One turn moves every row onto another: examples first, then more rows asked
vafe: [ 38  13 -14  55  -9   5   4 -31 -51 -16  30 -30 -14  33  15  25  38 -25
 -22  13 -61  19   3   8 -37   4 -22  16   8]
Sor: [-25  23 -25   0  13 -12   2  -9 -40 -13  16 -16 -33  -5 -14  18  -9 -31
 -16  15 -16   1 -17   4 -41   5   2  28  38]
zege: [ -8  14 -13   3  -5   4   1   0 -20   4   8 -32  -8 -31   3  -9  -1 -18
 -29  35 -34  -3 -14 -25   2  -9 -21  20  24]
Zis: [ 25  12  -4  13  19  30   2 -42 -25  -5 -16 -21 -29  14  -8   8  60  24
 -23  11 -33  13   0  21  17   4  -4  21  18]
Deg: [ 38  13 -15  74 -11 -12   8  17 -36  -5   9 -22 -35  -3   6   9  21 -44
 -24  15 -44 -15   1   5 -45   7  -1  17  12]
Duluf: [  8  36   0   6   6 -23   8   0 -18   7  -1  -9 -17  17  -6  -2   5 -17
  -5  16 -37 -16  -3  -9 -24  -9  22  49  43]
rorad: [ 15  16 -20  -4 -14   4  -3  11 -36 -28   1 -22 -25 -33 -19  18  15 -35
 -26  23 -31 -27  -5 -22  -4  -2   3   6   6]
luza: [ 14   4 -23  27 -19 -24  15 -10 -64   2  21 -42   9  23   3  19  23  -8
 -49 -28 -11 -13   6  -9  -9 -18 -10  19  16]
veko: [ 37  17 -14  30   5  38   3 -43 -33 -22   7 -19 -21  30   9  23  14 -36
 -22  11 -16  18  12  20 -48  -2 -15  21  24]
danak: [  3  27  14  36   2 -15  19 -18 -31 -29  35 -42 -21   8 -17  24  45   1
 -18  48 -39 -15   8  15  10 -22 -12  35  -7]
Fitaf: [  9 -13 -36  47 -19  21 -18  10 -32 -32  -7 -21 -47   6 -22  12  40 -28
 -15  -6 -24 -26  26  31   4   6 -25  17  32]
bele: [ 46 -14  -9  53  -2  12 -20 -13 -45 -53 -15  -4 -30  12 -26   0  41   2
 -25  11 -19  -5  12   9  -7   9 -16   1  20]
Zir: [ 14  13 -24  27   2  -6  63 -20 -51 -27   6  -9 -15  17 -22  14  18   0
   8   6 -20 -16  13   6  -2 -14  -6  35  -9]
mev: [-17   2 -11  14  17  16  -2  18 -28 -13   8 -23 -32 -21 -16  -8  34 -25
   5  24 -58 -20   8  -1   4 -13   2  32  24]
tasud: [ -6   3 -14  49  29 -21   6   1 -58  -5  46 -33 -11 -18  10   7  44   0
 -30  -3 -32 -13  -5  14 -25   4 -13  23   2]
keme: [ -9  13   1   6   0 -23 -26  -1 -18 -11  17 -25  -8 -13  -9 -12  25 -49
 -14  33 -45 -22   6   6   4   0 -10  20  37]
Til: [ 22  15 -20  39  22   7 -18 -18 -48 -11 -15 -20  15  11  -6 -15  31   4
 -46   3 -25  -2  26  45   0  22 -26  26   0]
lodu: [-13  11  -1  41  -9 -31  12   2 -24  24   4  -1 -41  37  -2  -1  26   0
  10  -3 -25  10 -11   0   2  -4 -29  21  36]
Fuv: [ 13 -13 -22  31   2  43  -5   1 -36 -14 -11 -22 -26  17  24   6  20  10
 -35   8  -2  15  -2  19 -12  11 -42   9  37]
bati: [ 13   8 -35  32  -1   4   3 -67 -22 -15   3 -28  -7 -20 -23  -4  33  -5
 -19  13 -40   9   8  12  17   1 -20  21  19]
penu: [ 36  20 -24  -5 -32  -8  -5 -27 -12  -5  -7 -27  -4  -4   9  34  29  -6
 -33  -3 -21  -8  10  22  20  14 -20  16  12]
viru: [ 25 -10  10  24  16  -9  -5  -1 -49 -27  -5   3  -1  17  11  41  29  10
 -29 -14  -8   9  -6  16 -32   0 -38   3  25]
Bok: [ 38  23 -11   5 -10   6 -11 -23 -10 -30  -7 -12 -24  35  11   5  32 -23
 -24  22  -8   1   6  49  -2  30 -17   3  21]
ser: [  0  13 -45  56 -19 -16   1 -36 -37 -13  26 -30 -39  31 -31   5   9 -43
 -25  14 -28  10  -9  -6 -20   5 -15  14  18]
Kota: [ 23  24  -1  47  -3  20  32 -15 -44 -10  10 -17 -36  40 -22  28  31   5
 -29  41 -23 -28   1  15 -11   5 -47  42  -9]
deden: [ 15  24  15  28  16   5  25 -29 -14  -7  -9 -13 -15  48 -11 -16  37   1
 -38  10 -15   2 -20  34 -10 -25 -17  10  28]
kubaz: [-15  39 -30  20  20  -9  -3  16 -53 -38   9  -5  -2  15 -17  -3   0 -15
  -2  10 -27 -14   7 -20 -18 -19   4  31  11]
Rele: [  7  21  10  58  -2  -1  30 -19 -55   3   2 -10 -30  26  -2  -8  40 -18
 -18   6 -37  16 -21  38 -25 -17 -39  -8  19]
ribu: [ 23   7 -10  29  13 -19  19 -17 -53 -17  33 -10   6  34  17  30  50  12
 -30   7 -25 -18 -17   5 -15  15 -46  13   1]
pebig: [  2  65  -6  21   0   7   1  -9 -31   6  22 -19  -9  19  28  22  36 -37
  -5  34  -2 -20  17  -1   7  -2 -29  23   8]
nomu: [ -8  19 -16  23  -4  -9   3 -10 -52  12  -2 -14 -22  30 -11  51  34 -40
   7   4 -26 -16  38  29  -4  15 -21  48  18]
didar: [ 23  14 -10  60  21  13   2  -3 -28 -37  -7  -2 -24  36 -29  18  12  18
 -23  24 -37   7   7  17 -23   7 -30  37 -17]
tovo: [  9  33  -9  32  34  15 -39 -20 -42   0   8 -14 -18  48 -16  19  61  -9
 -41 -10 -15 -16  13  18 -12   8 -16  27  11]
lopi: [ -7  13 -16   3   3   0   5  49 -39 -11  -5 -23  -8 -21  -2  -3  13 -27
 -22   9 -38 -32   9  14  -3  -4  -6  22   3]
rezo: [ 13   8 -44  13 -16  25  23  11 -12 -20 -10  -9 -42   2   7  10  17  10
  -6  -4 -10 -12  -4  22  12  12 -33  12   8]
fipib: [ 10  -7 -15  57  -3 -10 -16 -11 -27  -8   2 -19  -1  -1  -4 -39  34   1
 -17 -15 -32 -11  24  24  14  -7 -29  21  35]
rukur: [ 22  42  12  41  -2  17  -6 -14 -61  18  14  -4 -42  37   2  10  53 -26
 -16  -5  -6 -27  15  19 -19   4 -35  19  11]
fafi: [ -2  27  -8  45  -3   5  33  10 -34   9 -17  -6 -34   1   8  28  40 -32
 -17  28 -14 -10 -29  -4  -9 -14 -33  -7  37]
ruz: [-27  29 -18  13  22 -10   4   1 -51  -7 -18 -19   2  14 -32  26  27 -30
 -26  20 -42 -21   0  -2 -10 -20   7  42  41]
fuz: [-10  16   2  13 -16 -21 -10  26 -48 -28   7 -31 -23   8 -15  28  -3  -7
 -27  10 -27   0  -1 -11 -25 -29   5  29  31]

tovo -> didar
pebig -> danak
penu -> bati
Now these:
Rele -> rukur
Zir -> luza
bele -> Fuv
mev -> lopi
fuz -> Sor

